One turn moves each row of this set onto another row. After a few examples, where does it send each row asked below?
lusas: -18,-14,4,9,-6,12,-3,14,-15,13,-7,5,12,3,6,4,1
Mimo: -8,-18,3,4,-13,21,0,15,-4,17,-2,5,10,10,13,-1,1
pasu: 3,-13,-7,5,-13,25,5,8,9,13,-4,10,7,11,11,0,-2
Fovif: -5,-2,1,-15,-6,3,-14,-3,-17,-13,-18,0,6,-12,-9,2,14
nusem: -7,-2,12,-1,-30,15,-18,15,-2,4,21,-7,-5,-1,0,0,-1
suli: 25,3,-11,2,5,-3,-10,7,-12,-4,-16,8,5,-4,-5,-2,3
kenif: -8,2,2,-14,-4,-2,-9,9,-16,-12,-20,-1,3,-8,-16,3,13
garo: -3,0,11,-5,-29,21,-14,23,-1,3,14,-14,-7,0,0,-1,4
dedo: 21,3,-8,0,1,-2,-8,5,-9,-12,-20,4,-2,-14,-10,4,9
bam: 5,-8,-14,12,-6,22,3,-1,12,5,-10,13,7,5,5,7,-3
Lufi: 24,12,-18,-4,-7,-2,-3,11,8,3,0,13,-6,-6,2,-5,-3
gidi: -18,-4,18,-10,-19,6,-13,16,-12,-8,0,-5,-2,0,-15,3,8
rori: 21,6,-6,4,0,-4,1,5,-9,-12,-22,9,-6,-10,-1,4,5
bibut: -4,0,6,-9,-4,-2,-2,6,-19,-16,-25,2,-1,-7,-6,4,12
Vas: 24,15,-13,8,-10,4,3,15,8,-2,-3,7,-13,-5,7,1,-4
Bet: 14,13,-9,-4,-21,15,-6,25,14,8,12,-6,-9,0,4,-4,-2
Nubu: -10,0,9,-6,-26,26,-19,14,-1,0,12,-10,1,10,-4,0,1
Tep: 9,13,-4,2,-25,19,-3,22,10,4,10,-8,-13,1,13,1,-3
karo: 16,10,-10,-4,-22,17,-12,17,5,11,15,-7,-5,-7,12,-4,-2
Zezi: 21,-2,-6,-1,-2,-6,-9,-4,-7,-11,-13,13,-1,-12,-8,1,4
fuze: 29,10,-15,5,-8,1,-4,14,9,-3,-1,8,-10,-6,-4,0,-1
lor: 27,14,-17,10,-5,5,-10,15,3,4,2,6,-2,0,2,-2,-7
veb: 1,-3,2,-13,0,-2,-11,5,-20,-10,-21,7,10,2,-12,-2,10
Gagu: -26,1,10,-15,-19,5,-14,9,-9,-4,3,0,2,-1,-12,1,6
tata: 8,13,-9,4,-20,22,-14,19,10,7,15,-6,-2,7,4,-1,-6
mor: -4,-5,-14,16,2,16,-2,-2,0,1,-17,9,12,-1,0,11,0
dok: -17,-7,16,-13,-17,11,-15,7,-14,-9,-5,-1,7,10,-14,0,8
gib: -17,-8,-6,14,2,9,-4,6,-12,6,-14,6,14,-2,0,10,2
zunum: -21,-2,18,-11,-21,7,-5,13,-13,-11,-8,-3,-3,2,-6,5,9
Daza: -11,2,15,-2,-31,20,-6,19,-2,-3,9,-11,-9,4,4,3,2

Gagu goes to nusem
bibut goes to zunum
Now find these:
bam goes to mor
Nubu goes to tata
Bet goes to fuze

One turn moves each row of this set onto another row. After a few examples, where does it send each row asked below?
biko: -7,5,-9,4,-1,-19,22,-1,-4,6,11,5,-4,13,-10,6,-3,8,10,6,-3,-9,-14,1,-5
muro: -10,7,6,18,-7,-8,21,2,-4,-1,-8,7,1,9,-13,11,4,11,16,-3,-20,4,-7,7,-5
pemel: -3,-3,24,10,2,-13,18,-2,-11,-4,-9,8,-3,2,-13,13,7,7,1,-4,-16,9,-11,15,-6
gaz: -24,-11,2,17,1,-5,16,4,7,-1,3,-6,-18,7,3,4,-16,-2,-5,22,-1,-1,1,7,-4
Les: -20,-12,10,17,3,-7,15,6,7,-2,2,-2,-18,8,3,4,-16,2,-4,24,-7,1,-3,10,-7
purik: 10,-20,-7,7,-17,-4,9,3,15,4,-20,0,6,-5,4,0,-1,0,-3,1,-10,0,0,-26,7
fet: 1,-21,-4,5,-16,-8,3,-10,15,0,-25,0,-1,-12,-2,1,6,4,-8,-5,-7,8,-5,-21,10
sazi: -12,-12,8,6,3,-17,18,-13,4,-3,4,-3,-28,-5,0,9,-14,7,-7,10,5,-1,-3,11,-2
rure: -21,2,-1,7,0,-17,17,-1,5,-4,16,4,-10,13,-2,3,-6,-7,2,-1,-3,-3,-25,-9,-8
Pefu: -20,0,-6,4,1,-19,16,-6,2,-2,16,0,-12,8,-4,3,-4,-9,-4,-3,5,-4,-22,-8,-6
rivaz: 2,-1,2,-5,-14,21,-19,9,-1,-15,0,-3,-3,-4,9,-10,4,-10,11,-11,9,5,-9,-9,8
rep: 10,-28,5,3,-9,-7,4,1,7,3,-22,-1,7,-8,-1,-2,6,-5,-16,1,-7,7,-6,-19,6
Lusu: 9,3,-5,-7,-15,19,-15,8,-6,-8,-1,-1,2,-4,3,-8,9,-2,17,-10,9,1,-6,-6,10
biva: 6,-2,8,-1,-10,25,-19,13,5,-14,-3,-9,-8,1,8,-8,2,-10,7,-3,6,5,2,-2,11
Piz: 7,-9,9,-1,-13,24,-17,9,-1,-12,-9,-5,-10,-11,10,-6,-2,0,10,3,9,6,4,5,10
vib: 12,6,-2,-8,-10,18,-15,5,2,-10,1,-4,-4,-2,0,-7,10,-5,13,-13,9,0,-5,-3,14
lasot: 7,3,4,-6,-9,20,-18,9,2,-13,0,-8,-4,3,5,-10,7,-11,9,-12,8,4,-4,-7,10
butus: 3,-8,11,-1,-12,24,-20,10,-2,-15,-5,-7,-6,-3,12,-10,0,-9,7,-3,8,9,0,-4,6
Zoram: -2,-2,27,14,-3,-11,21,6,-1,-9,1,2,-4,14,5,9,-10,-4,7,-11,-17,5,-9,-7,-16
didep: -7,-6,22,14,1,-6,21,6,5,-10,-6,12,-15,-11,-6,19,-4,2,1,-1,-16,2,-20,14,-3
Ropi: 10,-22,1,3,-15,-10,5,-7,8,4,-23,-4,5,-2,1,-2,5,3,-7,-5,-7,7,2,-24,5
zemas: 18,-3,10,-9,-7,18,-15,2,0,-10,-7,-6,-12,-8,2,-5,5,2,7,-5,10,3,4,8,15
rudov: -3,-5,21,20,-3,-1,24,20,4,-6,-4,7,-4,4,3,15,-12,-3,6,6,-21,-2,-8,5,-9
tus: 4,-23,-7,9,-14,-2,4,3,12,5,-26,2,6,-10,-5,0,7,1,-9,6,-10,5,-1,-16,11
godam: 19,4,0,-10,-10,17,-14,5,-4,-6,-5,-4,-5,-4,-2,-5,9,2,13,-8,9,0,2,5,16
deri: -22,-9,14,12,5,-12,12,5,0,-5,11,-4,-10,18,4,-1,-10,-9,-6,10,-5,4,-13,-4,-13
Votot: -8,3,-16,4,-1,-17,24,-1,-2,9,11,2,-6,8,-10,6,-5,4,5,8,4,-13,-9,2,-2
Nizeg: 8,-24,-1,3,-13,-6,6,0,17,0,-19,3,0,-14,4,3,0,-5,-11,-5,-6,2,-10,-24,9
vel: 10,-5,10,-3,-8,25,-17,8,6,-14,-6,-8,-14,-8,8,-6,1,-4,6,-2,8,4,3,6,14
luta: 2,-7,3,0,5,-23,22,-10,-12,7,6,-3,-11,7,-7,6,-7,10,-4,9,6,-4,2,11,-4
Duk: -13,8,11,16,-9,-12,20,-4,7,-11,-1,5,-9,6,-3,12,-4,5,15,-16,-17,4,-14,-7,-8
Bagug: 1,-4,8,-1,4,-24,21,-10,-10,6,5,3,-11,8,-9,7,-5,15,3,8,1,-3,-6,11,-5
bep: 14,-6,8,-9,-14,19,-14,1,-4,-11,-8,-2,-11,-16,5,-3,2,5,12,-5,11,4,1,7,14
bufe: -22,-10,6,11,4,-13,13,2,-4,-2,11,-8,-7,19,2,-3,-8,-12,-11,10,2,3,-8,-4,-12
Dol: 18,0,1,-12,-14,15,-14,2,-10,-7,-5,-1,-2,-8,1,-6,8,5,14,-9,12,3,-1,2,11
lek: -12,-10,13,7,3,-16,18,-10,5,-2,1,3,-27,-4,-3,10,-12,13,-1,14,-2,-1,-7,16,-2

Les goes to lek
gaz goes to sazi
rivaz goes to butus
Now find these:
zemas goes to godam
Zoram goes to rudov
fet goes to Ropi

